In the data rows, 128 means zero.
Here are some rows, each followed by its group. Groups can overlap.
[111 113 112 114 127 121  91 154 150 113 168 153 112 126 138 118 142 138
  96 152 148 111  85 136 132 142  97 170 107 140 119 161 127 178  72 110
 132 132 136 130 121] 1
[116 112 122 113 139 114 102 165 148 128 165 147 117 122 163 138 144 151
 118 150 158 128 118 141 123 134 138 177 134 146  99 178 141 160 107 106
 109 154 117 133 160] 2
[106 116 119 127  83 171 109 156 130 125 146 122 145 111 163  92 130 110
 119 130 137 127 125 126 104 105 174 145 150 112  84 137 137  96 175 101
 110 112 106 121 150] 3
[176 176 175 167 141 131 143 107 108 122  94 106 124 103 137 140  91 124
 128 112 110 119 114 113 115 107 146 102 127  59 144  88  90  98 126 149
  75 134  84 123 155] 2
[136 144 135 133 123 138 176  79  99 142  77  96 134 131 102 142 103 119
 150  95  92 126 162 122 123 121 129 103 126 138 163  80 140 101 151 148
  93 104  86 131 157] 1
[129 126 128 128 148 110 180 100 116 157  89 103 131 150  87 150 123 132
 187  90  87 150 215 135 142 147 142  87 146 155 162 103 134 121 145 153
 167 103 160 137  95] 4
[ 77  88  91  98  64 172 104 165 117 124 136 104 135 121 133  63 150 104
 106 138 142 118  86 131 114 117 136 121 137 110  75 132 105  65 182 104
 160 120 162 124  87] 3
[ 88  91  93  93  95 140  92 169 132 112 156 130 115 118 151  92 150 125
  89 154 164 114  72 123 118 121 118 151 116 142  95 155 127 140 117 107
 130 139 138 121 119] 5
[106 111 122 127  92 164  83 173 142 126 166 141 130 129 149  86 158 124
 106 153 160 130 100 133 124 120 152 152 131 121  96 162 131 130 130 105
 167 115 164 135  90] 3
[174 173 175 162 170 108 137 107 143 124 134 154 114 145 113 182 137 166
 125 133 142 124 116 131 169 159  77 120 100 109 171 118  83 153  93 174
 139 187 156 135 116] 2
[195 195 189 191 144 141 127 113 135 125 128 147 125 129  87 140 120 117
 137 113 109 121 141 125 162 135 116  92 116  54 146  90  90  80 164 165
 179 148 184 124  72] 6
[106 108 110 118  92 153 106 135 141 113 162 160 118 117 151 121 134 135
 120 146 141 130 111 131  99 109 143 166 129 142 105 166 180 164 106  77
  83 112  82 129 174] 7
[ 96  86  79  80 146  82 113 154 122 121 130 102 119 121 129 134 118 130
 112 138 138 119 101 129 102 124 107 175 114 185 143 163 168 208  44 105
 119  68  98 130 151] 5
[127 130 126 128 129 127 105 138 144 116 157 162 136 128 148  97 144 117
 130 132 133 132 119 133 111 112 162 124 151 140 108 154 154 142 128 104
 153 121 144 130 117] 8
[154 155 152 149 146 127 169 113 113 160  91  91 147 154 104 161 120 137
 145 126 128 126 143 131 150 148 114 118 126 128 169  96 122 102 169 166
 134 117 132 135 135] 3
[184 180 182 168 169 116 143 128 119 144 111 108 141 143 124 149 107 135
 144 130 131 138 145 130 148 133 135 132 132 102 156  93 121 105 147 160
 132 106 122 144 136] 8
[156 153 155 147 151 124 182 107 114 164  85  88 132 139 123 187 124 151
 146 126 132 139 148 140 151 151 125 106 138 129 175  94 114 120 139 180
 124 137 128 135 143] 2
[139 122 114 109 203  49 153 120 117 144  94  94 114 135 123 160 124 140
 113 144 147 126 104 131 162 143  77  88 110 155 158 114  36 137  92 185
 136 215 151 130 124] 9
[168 167 169 173 137 143 158  74 143 129 128 167 143 152  92 169 122 136
 142 131 129 135 149 143 144 141 100 130 123 151 180 103 175 137 135 150
 115 108 107 135 154] 5
[157 157 152 155 141 126 151  75 124 126 107 153 151 131 104 130 100 103
 121 128 127 118 120 124 111 123 122 117 127 159 148  87 154  87 165 139
  75 115  74 116 184] 8
[171 170 171 168 139 143 180  91 121 148  90 105 124 141 112 164 114 141
 152 119 120 141 156 128 150 142 142  91 138 105 169  87 131 105 151 170
 133 133 125 133 133] 3
[109 107  99 103 113 126  89 112 163  86 170 197 112 126 111 117 125 122
 129 122 119 119 128 119 101 119 116 161 116 163 105 163 202 175  93  66
 100 103 101 122 133] 2
[120 114 115 111 151 101 104 148 148 122 164 157 139 127 145 131 125 126
 119 149 146 129 108 132 119 135 128 194 130 187 123 171 184 193  82  93
 115  92  98 136 167] 5
[148 150 153 157 107 164 174 114 108 159  89  88 145 133 122 156 115 141
 146 125 125 138 147 129 138 128 130 147 135 120 166  97 145  99 159 158
  99  93  85 139 175] 7
[ 97  91  94  90 146  95 103 172 143 127 166 136 123 128 151 115 153 142
 130 134 128 134 141 137 131 135 131 155 136 177  94 178 134 166 107 101
 153 141 149 140 119] 4
[148 138 128 117 205  56 178 132  94 156  71  62 133 144 110 163 133 148
 127 140 141 135 129 130 174 164  92  80 116 149 172 108  66 127 115 188
 159 174 173 138  93] 9
[ 78  87  88 105  76 164  95 166 147 126 169 145 119 123 144 110 160 139
  91 173 179 121  70 130 136 143 107 185 117 164 107 165 153 162 113 100
 139 126 137 145 131] 5
[122 113 122 103 167  80 113 168 134 133 141 119 137 119 162 131 140 142
 136 139 141 129 128 140 147 143 119 116 135 129  91 148  69 116 140 135
 152 200 157 133 119] 9
[ 69  80  80  90  48 177  98 135 118 109 130 124  97 121  96  95 149 119
  85 141 157 101  53 114 127 125  70 134  96 130 122 127 115 130  96 114
 134 126 144 116  95] 5
[118 124 122 132 112 139 175  90  99 150  69  77 125 123 100 134 109 123
 148  89  91 132 161 126 127 120 141  83 132 126 164  83 123 101 140 158
 117 104 121 122 126] 9
[143 150 154 156  98 172  81 156 158 107 178 160 116 111 159 105 127 126
 106 149 144 123  97 134 116 115 148 158 139  61  90 154 144 134 134  94
 140 127 131 130 122] 6
[126 123 119 120 115 134 107  64 156  91 165 218 118 132  71 118 113 111
 144  84  79 125 174 117  90 109  97 134 111 157 134 138 221 174  90  71
  93  74  94 112 141] 2
[123 141 133 153  76 181  67 133 148  78 181 192 116 122  98  81 140 108
 117 106 115 115 116 116 125 110 107 128 109  61  88 135 132 110 132  90
 178 119 183 112  54] 6
[143 157 164 170 105 176  80 170 180 112 207 196 145 137 152 118 153 146
 129 148 159 146 123 145 148 136 145 177 144  84  92 165 156 135 145 102
 174 125 168 149 100] 6
[162 158 141 143 138 122 156  63  84 119  66 107 107 116  65 138  84 106
 125  78  79 110 136 103 109 106 106  75 103  90 157  61 129  74 139 132
  85 105  88  93 128] 8
[170 174 164 171 139 136 165 103  96 144  74  80 121 116 141 174 101 141
 116 134 123 119 115 130 119 114 139 103 125  93 163  89 140 112 142 149
  81 116  75 128 175] 6
[ 90  86  82  81 130  98  84 151 133 100 149 132 115 108 136  93 137 113
 106 125 129 114  99 119 109 115  99 134 115 151  85 163 124 141  99  90
 120 142 120 118 128] 4
[130 145 147 160  74 195  81 145 151 103 173 178 122 115 138  99 136 113
 119 134 128 128 114 126 122 105 156 143 138  71  90 146 155 117 146  91
 155 125 149 130 102] 6
[132 125 126 122 160 100 142 125 131 139 131 122 148 140 124 125 128 122
 107 152 164 128  93 136 138 153 112 127 126 173 145 123 107 132 134 152
 146 137 139 139 126] 8
[150 158 157 165 108 163 175  82 124 144  86 116 132 134 117 146 111 130
 160  92  84 138 176 129 131 120 158  86 142 106 151  83 133  79 176 152
 106 121 105 122 149] 9
[130 128 133 136 137 122 149 107 133 145 104 121 120 136 116 130 145 140
 151 107 104 133 173 133 133 143 152  76 146 129 161 130 125 162  90 147
 183 126 188 139  69] 8
[ 78  79  85  90  92 137 105 138 134 118 141 134 119 110 147 105 116 120
 121 125 121 126 124 120  88 103 129 163 128 166  94 155 157 138 119  84
  75 113  74 125 178] 1
[110 109 103 106 128 111 107 152 116 114 129 106 122  97 162 104 109 108
 128 113 116 118 130 119  92 100 153 117 139 106  85 143 123 109 128  93
 100 122  97 111 141] 9
[130 129 129 126 138 114 150 121 111 135 103 102 118 132 107 124 146 139
 126 123 116 128 132 128 146 131 134  63 131 130 163 124 103 164  83 160
 187 134 193 126  58] 8
[155 154 155 149 155 117 120 139 143 127 147 145 145 117 167 135 122 132
 144 128 129 140 146 135 130 122 157 133 145 101  98 139 111 106 159 123
 106 176 108 135 169] 9
[117 122 128 133 112 145 131 123 141 133 150 159 145 133 161 133 136 136
 161 130 123 152 162 137 122 132 161 142 151 145 116 144 130 128 145 127
 106 152 102 142 177] 4
[149 124 120  92 240  11 146 163 101 156  90  57 105 126 135 164 125 151
 101 145 147 126  99 122 182 170  73  83 103 141 138 114  16 123  94 187
 161 226 180 126  93] 9
[141 147 136 144 112 147 132 136 103 123 101  88 104 106 168 157  97 140
 100 132 137 112  93 108  98 102 130 151 124  96 145 118 131 151  96 127
  57 109  53 113 192] 6
[100  99  98  94 131 110 113 136 135 125 142 143 122 120 147  88 150 123
 135 123 117 134 142 131 107 123 159 102 148 141  91 156 128 141 122  96
 150 149 161 133  99] 7
[109 113 112 121 101 151 101 145 156 110 167 162 147 126 156 112 123 118
 131 133 131 128 126 128  88 109 153 189 147 146 100 169 199 149 128  76
  90  74  71 125 180] 1
[ 85  78  69  72 129  92 104 157 104 111 120  90 102  96 141  80 122 100
  99 113 119 104  93 112 103 107 127 103 122 125  73 143  93 105 119  95
 119 144 127 109 110] 9
[110 124 126 140  71 183  91 145 127 104 147 133 102 113 131  79 143 103
 101 127 135 116  89 111 109 105 151 119 129  79  98 131 123 106 132 100
 148 114 155 113  87] 3
[135 125 122 111 176  76 107 155 139 121 147 130 131 123 165 129 137 138
 110 144 144 116 110 132 138 147 113 112 124 123  92 148  68 114 137 130
 128 210 142 126 134] 9
[115 126 124 138  93 160  94 136 147 105 161 174 112 116 146 115 135 128
 101 142 146 113  91 121 114 113 127 158 125 117 114 160 158 176  84  97
 109 125 103 129 144] 7
[ 88  82  78  75 141  86 114 161 119 130 122  96 116 124 134  84 154 111
 112 129 128 136 120 129 120 128 132 105 127 154 111 157 104 161  81 119
 182 122 189 127  54] 8
[171 171 162 165 137 130 155  49 108 115  87 138 132 113  80 135  77  98
 118  91  94 105 137 105 112 106 112  90 108 106 154  64 149  76 162 131
  61 104  61  99 157] 8
[178 185 191 188 133 163 139 108 147 137 148 167 139 164  88 146 149 140
 167 136 125 146 165 143 184 164 125 109 128  83 150 101 118  93 177 169
 204 148 207 140  64] 6
[130 126 123 128 136 118 112 139 135 120 140 134 130 110 166 114 121 120
 126 124 130 126 120 132 109 116 162 117 140 107  79 140 114  84 172  98
  98 168 102 124 163] 9
[ 91 101  97 105  69 173 138 105 104 127  98 109 123 113 122  82 130  98
 120 110 107 117 131 114 120 114 166  65 137 110  98 102  95  61 185 124
 120 158 137 118 112] 3
[ 95  86  88  82 146  90 130 141 132 137 137 129 110 127 133 140 148 140
 156 112 106 140 170 134 131 146 123 131 139 162 137 173 118 201  53 133
 151 137 159 130 110] 4
[188 188 196 187 169 129 151 126 142 149 134 144 143 151 125 188 133 161
 147 144 132 149 157 146 174 158 109 147 136 110 175 115 127 138 140 174
 154 127 151 146 130] 6
[104 105 105 102 112 132 103 139 141 116 154 149 124 112 150 112 132 124
 122 137 140 129 110 125 114 121 137 134 138 139  94 161 134 133 126 102
 105 153 109 118 152] 4
[ 93  91  90  92 121 110 101 133 128 107 144 133 129 111 137  97 117 100
 127 100  98 113 137 118  93 109 136 139 120 130  81 149 132 114 131  81
  98 126 102 115 138] 4
[101 112 113 124  96 156 184  89 124 149 101 118 148 136 132 153 122 134
 182 107 101 151 200 141 109 126 168 144 146 180 157 115 178 125 155 131
  77  95  54 136 212] 1
[111 119 123 131  85 168  89 167 132 111 155 126 116 125 118  88 136 107
  95 143 141 113  84 124 122 113 119 160 114  93 123 139 124 145 102 120
 159  83 157 128  84] 3
[132 110 108  76 212  26 140 138  95 140  91  71 107 125 121 144 117 138
 100 133 151 120  91 116 157 143  67  80  92 154 143 110  17 128  78 180
 127 217 160 121 104] 9
[159 161 153 158 137 135 157 106 100 140  88  89 142 126 110 144  92 121
 129 112 107 119 144 119 120 112 117 115 121  99 160  83 128  92 147 151
  99  88  99 125 149] 3
[181 183 182 185 146 141 163  96 117 135 104 120 134 131  98 160 113 138
 148 118 118 136 152 132 157 136 127  99 123  86 164  85 121  88 165 160
 132 131 137 130 119] 6
[121 115 109 104 156  91 122 127 131 129 135 139  98 127 136 165 137 150
 130 133 122 130 138 131 145 151  93 137 111 149 140 154 102 180  67 134
 116 172 120 127 141] 2
[116 113 115 120 135 118 106 146 151 123 160 150 122 130 158 135 137 141
  95 162 167 120  83 137 131 135 118 164 123 149 115 155 108 155 105 125
 105 173 113 121 159] 4
[140 134 135 128 168  95 152 113 111 147 106 109 154 138 118 134 102 117
 153 116 109 138 160 131 131 136 123 136 131 163 147 104 124 104 150 148
 119  96 111 126 145] 8
[ 90  96 100 106  70 171  94 174 112 110 139  98 138 119 136  71 130  97
 111 134 140 107  95 118 102 103 140 155 131  99  76 131 120  70 171  94
 129  95 121 124 115] 3
[162 153 142 142 174  92 162  98  98 142  74  86 116 130  93 164 108 134
 122 112 121 124 121 122 156 143  98  86 107 122 163  76  89  99 132 173
 134 154 138 116 112] 9
[181 186 185 188 118 166 119  96 142 102 140 167 129 141  76 122 120 115
 136 106 109 130 148 126 161 135 117  82 116  51 135  93 104  75 173 152
 185 143 194 120  49] 6
[168 168 174 161 160 121 169  97 117 155 103 119 160 151 113 162 117 134
 134 140 135 136 136 137 146 149 119 114 129 141 168  89 127 100 167 166
 112 129 111 136 161] 8
[160 143 146 134 194  70 173 120 108 150  83  75 137 137 130 176 124 149
 129 128 142 133 132 143 154 157 112  98 126 152 183 101  81 136 102 190
 134 162 137 133 134] 9
[ 98 114 119 127  81 178 122 155 126 127 140 116 138 148 112 100 157 123
 118 153 142 138 110 131 146 137 127 139 132 117 133 125  99 120 139 147
 181 111 183 142  73] 3
[155 154 147 149 152 114 142  95 129 127 122 144 103 135  89 164 131 153
 118 128 132 121 115 121 162 146  59 107 102 122 174 111 104 156  79 166
 144 167 154 121 103] 2
[120 118 126 121 126 125 110 156 137 129 146 126 133 115 173 108 131 125
 132 134 129 131 138 132 107 111 168 134 146 118  83 158 128 109 156 102
 114 143 111 127 158] 9
[184 190 187 179 143 141 159  67 112 117 107 144 135 134 103 147  95 115
 146  95  86 126 163 118 123 115 144 104 133  86 161  87 146 102 150 142
 103 102  99 116 145] 8
[166 164 159 153 158 113 168  78 107 141  83 105 128 122 103 158 100 130
 126 118 116 120 134 113 142 137 106  91 116 108 174  79 110 110 134 164
  91 139 100 129 150] 9
[124 123 122 118 117 129 117  67 161  97 160 215 126 139  79 137 120 121
 160  91  91 127 173 123 111 119  94 145 107 169 142 145 212 180  80  87
 104  87 104 117 135] 2
[ 87  83  81  77 119 103  98 145 127 108 144 133 120 109 134  87 133 113
 130 101 111 127 140 105  91 103 142 129 129 139  79 156 139 132 121  84
 125 121 124 120 116] 4
[110 116 110 121 113 137 149 142 113 149 104  86 110 118 170 158 134 145
 112 143 147 132 109 138 130 121 142 134 132 137 154 137 121 172  78 146
 109 125  93 131 165] 6
[128 138 135 146  87 171  88 116 149  86 175 197 113 119 133 109 136 115
  87 148 151 114  72 116 121 128 110 151 117 107  98 143 135 114 136  99
 108 159 116 118 137] 5
[ 76  72  66  75 106 116  92 135 125 100 137 133 100 104 112  88 136 110
 116 113 113 111 121 112 101 113 115 123 117 142 100 146 124 145  88  89
 142 115 135 110  95] 4
[ 86  79  71  59 148  73  97 167 112 115 125  87 112 104 146  84 129 121
 103 130 130 113  89 111 105 122 117 101 116 136  80 152  81 114 121 105
 132 160 144 117 101] 9
[151 147 134 147 150 114 166  89  96 143  74  93 117 133  89 157 100 130
 115 123 115 118 122 114 138 137  97  84 111 128 171  77 115 105 137 162
 117 130 134 112 119] 8
[138 125 126 118 190  74 140 146 141 146 136 131 131 137 168 155 144 155
 122 160 163 135 114 143 162 158 111 123 132 159 129 141  61 138 119 164
 128 215 141 134 152] 9
[117 116 118 110 149 109 109 173 138 134 154 127 128 131 147 100 162 130
 126 148 151 131 121 132 132 131 159 122 151 142 106 171 127 155 118 113
 195 137 197 139  73] 8
Which 3 groups are nearest to each row below, nearest first, going by the distance to the centre of the group?
[ 93 104 109 120  88 159 110 168 132 126 159 133 141 118 178 107 148 130
 123 148 143 130 113 142 109 117 172 173 150 139  89 166 154 132 148  95
 117 111 107 132 164]: 7 1 5
Which 4 groups are nearest to each row below, nearest first, going by the distance to the centre of the group?
[156 153 158 152 147 126 163 108 122 149  97 112 128 148 107 176 126 157
 127 147 148 133 114 139 159 157 104 123 113 138 184 100 115 141 115 178
 134 145 134 140 133]: 8 2 9 6
[139 141 144 146 125 132 132  82 144 115 140 174 134 132 120 108 124 115
 124 122 122 122 128 118 108 113 144 116 138 145 139 116 154 136 125 119
 104 125 103 124 141]: 2 7 8 1
Which 3 groups are nearest to each row below, nearest first, going by the distance to the group's nearest row?
[156 154 153 144 150 120 157 115 110 148  87  99 135 119 172 158 104 137
 159 113 104 142 169 124 115 115 165 129 155 103 147 115 118 118 136 148
  74 125  67 129 198]: 6 7 2
Which 3 groups are nearest to each row below, nearest first, going by the average distance to the group's rows?
[102 103 100 103 123 118 110 106 146 109 155 179 124 124 124 121 124 128
 160 101  98 133 176 129  93 116 143 154 134 167 115 164 197 168  98  75
  89  93  76 132 173]: 1 7 4
Which 4 groups are nearest to each row below, nearest first, going by the average distance to the group's rows?
[131 135 135 142  97 160 125 145  98 131 105  84 140 126 102 117 108  98
 119 122 123 121 109 121 124 112 101 152 115  83 140  86 119  86 163 138
 130  62 125 130 111]: 3 8 7 6
[121 123 115 118 120 127  77 141 135  96 167 161 118 110 131 110 113 117
 101 126 128 107  93 118 109 110  97 166 107 111 112 154 137 159  78 102
 104 110 100 109 136]: 7 5 4 1
[125 122 129 124 138 118 129 157 136 138 143 125 124 135 135 113 166 136
 129 147 148 141 135 136 140 142 160 106 143 125 133 162 116 171  92 138
 201 132 210 142  60]: 4 8 3 7
[115 116 118 112 129 121 114 159 131 120 148 130 137 121 171 108 136 117
 129 143 130 135 139 128 120 119 167 137 155 111  79 147 114 100 167 106
 109 157 120 132 148]: 4 7 3 9
[ 80  79  73  75 101 125  89 159 114 110 139 122 108 112 134  86 130 113
 100 134 139 108  85 116 103 105 107 144 108 136  92 152 129 147  94  88
 109 113 115 116 125]: 4 5 7 1
[161 161 160 157 152 122 164 103  98 150  78  88 133 131 116 157 105 134
 152  98  93 140 175 128 127 122 140  95 134 102 162  89 120  99 150 161
 124 114 117 131 131]: 8 9 3 6
[155 168 172 186  89 192  83 139 178  96 205 208 133 133 123 102 146 126
 137 140 141 137 139 127 137 126 136 156 132  64  96 151 145 120 152 106
 185 121 180 138  72]: 6 3 7 5
Which 4 groups are nearest to each row below, nearest first, going by the distance to the group's nearest row?
[135 129 137 130 164  98 123 159 142 140 158 138 149 133 190 137 140 147
 133 158 164 143 126 148 150 151 152 149 150 150 101 161 107 134 145 135
 131 188 130 142 162]: 9 2 4 8
